(in the rows, 128 means zero)
Each path below is one point turned by a fixed rotation once a step. After each direction that follows a path, write how fast that rotation turns it, in degrees per step (0 if it stays still).
Each turn is a multiple of 5 degrees from 10 to 175, or 0.
Each row of a path follows its step; steps can be skipped.
Path 1:
step 0: [125 129 135 134 127 140 127 119 137 136 134 136 128 131 120 123 132 124
 125 134 133 130 129 116 113 127 132 140 135 139 131 125 121 135 126 131
 117 129 126 120 136 132 136 134 129 139 117 133 134 138 130 117 123 121
 120 119 121 123 132 116 135 109 121 153 136 130 125 124 139 138 138]
step 8: [135 135 146 132 135 133 121 114 131 126 121 132 126 122 133 118 124 139
 124 137 132 130 138 125 115 118 143 131 129 127 129 121 124 129 117 123
 129 129 145 134 143 139 126 137 131 129 134 134 122 124 121 131 131 133
 125 121 124 118 129 116 130 114 131 120 120 130 147 143 126 137 138]
step 9: [123 129 139 119 128 125 145 132 136 149 144 116 111 140 136 131 129 141
 129 113 118 122 130 131 128 131 115 129 118 132 122 114 125 119 118 119
 124 126 121 131 131 141 130 120 127 128 131 128 124 135 124 129 129 129
 124 129 124 130 134 136 133 141 123 122 133 130 124 131 132 137 143]
step 10: [114 129 130 120 131 137 119 144 134 137 129 131 141 131 121 143 122 130
 129 139 133 118 133 134 125 139 128 133 131 141 128 124 129 148 129 129
 131 138 119 125 128 117 124 129 125 138 125 133 132 148 125 130 131 138
 150 128 129 130 126 134 116 119 135 135 127 130 122 131 136 120 132]
step 12: [135 126 118 124 145 119 127 150 127 132 117 128 121 140 122 129 133 132
 112 131 127 144 122 128 117 125 133 128 140 116 142 118 127 123 141 135
 121 127 128 125 109 126 130 133 137 121 121 129 118 125 132 131 134 127
 113 130 126 128 140 128 134 136 137 132 134 125 129 133 131 133 128]
step 14: [136 120 126 130 115 122 123 118 130 133 124 132 121 136 131 146 129 133
 124 125 124 117 132 132 128 130 134 131 114 122 118 130 136 123 125 134
 126 142 124 141 129 136 131 142 127 126 133 131 138 128 136 137 111 135
 131 143 123 128 127 116 124 139 120 105 125 125 126 136 126 119 114]
step 16: [124 130 130 131 111 124 125 128 120 137 127 118 138 111 128 122 125 130
 139 137 131 128 126 133 127 118 134 119 134 128 124 120 127 129 118 123
 121 143 121 135 130 124 134 140 122 132 140 135 124 119 115 119 135 116
 122 117 132 123 132 123 128 138 150 137 122 130 144 128 129 125 143]
step 17: [132 124 131 122 115 125 123 126 134 127 144 128 121 126 134 136 138 131
 130 139 137 128 112 135 124 128 117 128 140 121 124 125 115 122 138 133
 130 124 126 120 123 155 112 120 128 124 126 127 121 141 124 115 132 140
 124 129 139 129 130 125 137 128 122 120 130 117 125 133 134 130 139]
step 19: [121 116 111 133 134 136 126 129 123 139 136 121 126 129 125 127 121 129
 127 114 119 125 140 129 139 136 134 139 133 118 116 128 124 126 132 128
 125 130 127 127 138 125 128 143 119 133 138 113 129 116 122 118 124 128
 135 129 121 132 137 139 131 126 117 128 149 132 130 145 119 138 128]
step 20: [115 128 134 115 137 123 112 130 123 136 118 124 135 137 127 134 142 132
 114 139 127 125 132 124 120 126 125 129 129 131 132 134 117 121 134 131
 121 138 130 117 118 118 113 126 124 119 115 120 139 125 122 141 123 120
 130 121 125 111 127 131 119 138 119 130 121 131 133 132 140 139 122]
[126 131 126 127 129 126 129 125 126 130 128 128 129 129 125 133 127 129
 127 130 129 125 123 126 130 128 127 128 131 130 128 127 127 128 126 127
 127 127 126 128 129 127 128 126 127 131 127 129 132 126 126 128 129 130
 124 126 126 127 128 127 126 128 130 131 131 127 129 126 129 123 125]
70
[128 125 129 131 129 126 127 127 130 128 127 130 127 129 129 129 125 131
 126 129 130 127 131 127 129 129 130 129 127 129 126 127 126 127 132 127
 127 128 132 128 129 130 131 124 129 131 128 129 130 125 127 131 132 129
 128 127 128 130 125 131 131 130 127 124 132 128 129 128 123 129 128]
70
[129 130 127 126 126 125 130 124 126 130 131 128 125 130 127 130 128 127
 129 130 125 129 130 128 129 133 126 127 127 122 126 126 126 128 127 127
 128 127 125 129 126 127 130 130 131 128 130 125 129 129 126 127 130 126
 128 128 128 129 129 127 129 130 128 126 126 124 127 132 126 130 126]
140
[127 129 128 128 130 128 131 130 129 131 127 127 130 130 126 131 128 130
 127 127 128 128 130 128 129 129 128 128 129 129 132 130 124 129 129 128
 126 126 126 127 129 127 124 128 131 128 128 129 128 128 128 127 130 126
 131 128 129 132 131 129 124 127 125 129 132 132 130 130 130 133 125]
40
[129 130 128 129 125 129 127 126 127 134 126 130 128 125 128 130 132 130
 130 129 127 126 130 129 128 127 128 126 130 130 128 129 130 126 126 130
 131 124 129 129 133 131 132 127 128 129 126 129 127 130 127 127 129 126
 130 128 130 129 130 127 132 127 131 126 128 128 128 127 131 130 130]
45
Path 2:
step 2: [139 133 126 127 137 134 119 119 131 115 128 139 121 128 139 122 126 139
 140 125 121 143 124 137 124 126 128 114 132 116 130 121 130 130 128 117
 132 123 124 142 128 128 121 129 131 124 119 141 134 131 111 125 125 110
 120 129 126 130 146 123 124 129 129 131 119 124 128 111 118 133 116]
step 5: [129 128 122 125 118 134 130 143 128 115 130 142 125 124 137 130 133 126
 131 124 117 125 115 132 120 143 131 131 139 137 126 135 126 139 126 127
 129 120 128 129 119 124 118 122 125 118 133 124 144 106 113 120 121 119
 128 120 143 133 129 124 121 121 115 134 137 117 118 125 125 134 124]
step 6: [120 137 131 119 138 121 123 125 112 132 129 140 116 113 137 129 134 127
 132 121 113 131 124 121 125 124 134 130 131 124 124 134 121 128 138 128
 144 116 142 122 124 125 119 137 141 124 134 133 133 121 121 125 112 122
 141 129 127 127 134 133 138 139 121 124 118 129 124 131 106 128 126]
step 7: [134 138 126 119 138 134 125 129 121 120 121 135 115 131 139 131 130 138
 132 112 135 135 117 141 113 125 127 124 125 123 135 125 131 127 124 133
 146 136 128 122 139 135 132 130 129 110 128 124 125 143 124 120 125 122
 120 129 144 117 149 129 129 127 123 132 127 139 132 132 121 132 123]
step 8: [133 125 116 117 130 142 131 129 131 139 126 127 126 121 146 133 113 123
 132 120 123 125 120 119 116 139 124 126 129 120 129 119 121 141 122 124
 143 137 127 131 130 136 125 127 131 130 124 130 138 136 113 128 131 115
 122 131 113 138 130 134 129 124 113 137 125 125 133 117 131 147 123]
step 9: [117 143 122 122 120 122 144 131 129 127 138 135 126 131 132 123 132 132
 122 129 125 129 122 117 131 126 119 135 131 124 123 133 136 140 136 134
 136 128 123 127 136 123 124 136 126 124 118 132 140 123 122 112 132 113
 126 146 121 142 142 132 132 133 128 147 139 122 133 126 113 125 126]
step 12: [132 124 120 133 127 129 124 126 126 132 135 136 129 130 146 114 140 134
 132 132 116 143 122 130 116 118 129 120 131 114 126 118 128 127 127 119
 144 122 135 113 128 132 131 123 122 120 131 109 128 130 122 118 116 121
 126 137 130 127 130 134 137 129 122 139 128 129 131 134 112 137 114]
step 14: [121 134 113 117 117 128 133 130 121 126 137 136 117 115 144 138 126 126
 132 121 126 132 122 128 118 148 118 136 120 129 121 134 123 133 135 126
 131 119 120 135 132 131 120 122 132 115 123 130 142 121 128 136 125 109
 125 132 132 127 126 130 137 118 129 138 130 128 134 116 112 125 136]
step 16: [148 140 121 122 133 123 124 131 138 121 125 141 121 133 135 125 124 135
 134 117 117 119 131 133 127 135 125 128 132 126 129 136 123 138 120 137
 141 131 123 132 128 121 130 124 142 124 132 126 125 125 112 119 121 131
 136 124 139 134 149 128 128 137 113 135 120 131 130 129 117 142 119]
step 19: [122 129 120 122 120 138 138 129 116 128 119 148 124 132 134 127 123 128
 130 120 121 128 120 135 126 143 124 128 124 126 120 108 134 133 114 132
 122 123 121 124 127 123 120 127 128 116 139 137 133 126 123 118 126 108
 132 131 118 139 138 126 118 119 129 133 129 135 127 116 115 133 117]
[124 126 127 125 129 127 130 126 128 127 127 124 129 127 128 130 127 130
 129 126 125 130 130 129 128 129 128 128 123 127 127 124 130 124 128 125
 127 132 128 127 132 129 130 128 128 128 124 125 132 127 127 128 130 127
 127 129 125 128 129 130 124 127 127 127 128 127 131 126 128 127 128]
70
[130 126 131 124 126 128 130 126 130 126 124 128 128 128 126 128 125 129
 129 128 128 126 132 129 127 132 128 130 129 129 126 126 125 128 127 124
 126 126 128 130 128 128 128 124 127 128 131 131 129 130 125 129 128 126
 130 128 128 129 131 127 129 127 124 126 128 127 125 129 130 131 129]
130
[129 128 130 126 126 128 129 126 128 127 133 129 129 128 130 127 126 125
 127 127 128 129 127 129 127 129 128 132 133 123 129 131 127 127 132 128
 125 128 128 129 129 128 128 129 127 128 129 126 129 122 132 127 129 128
 127 128 124 128 131 130 126 128 126 129 128 127 129 130 132 129 129]
85
[127 127 128 131 127 128 130 122 127 126 130 130 130 131 126 130 128 127
 126 131 127 127 129 131 128 125 127 127 124 127 126 129 126 129 127 128
 127 125 128 128 128 128 127 130 124 127 130 128 126 125 124 128 127 127
 124 127 127 130 126 130 128 128 131 125 129 128 128 127 128 132 123]
45
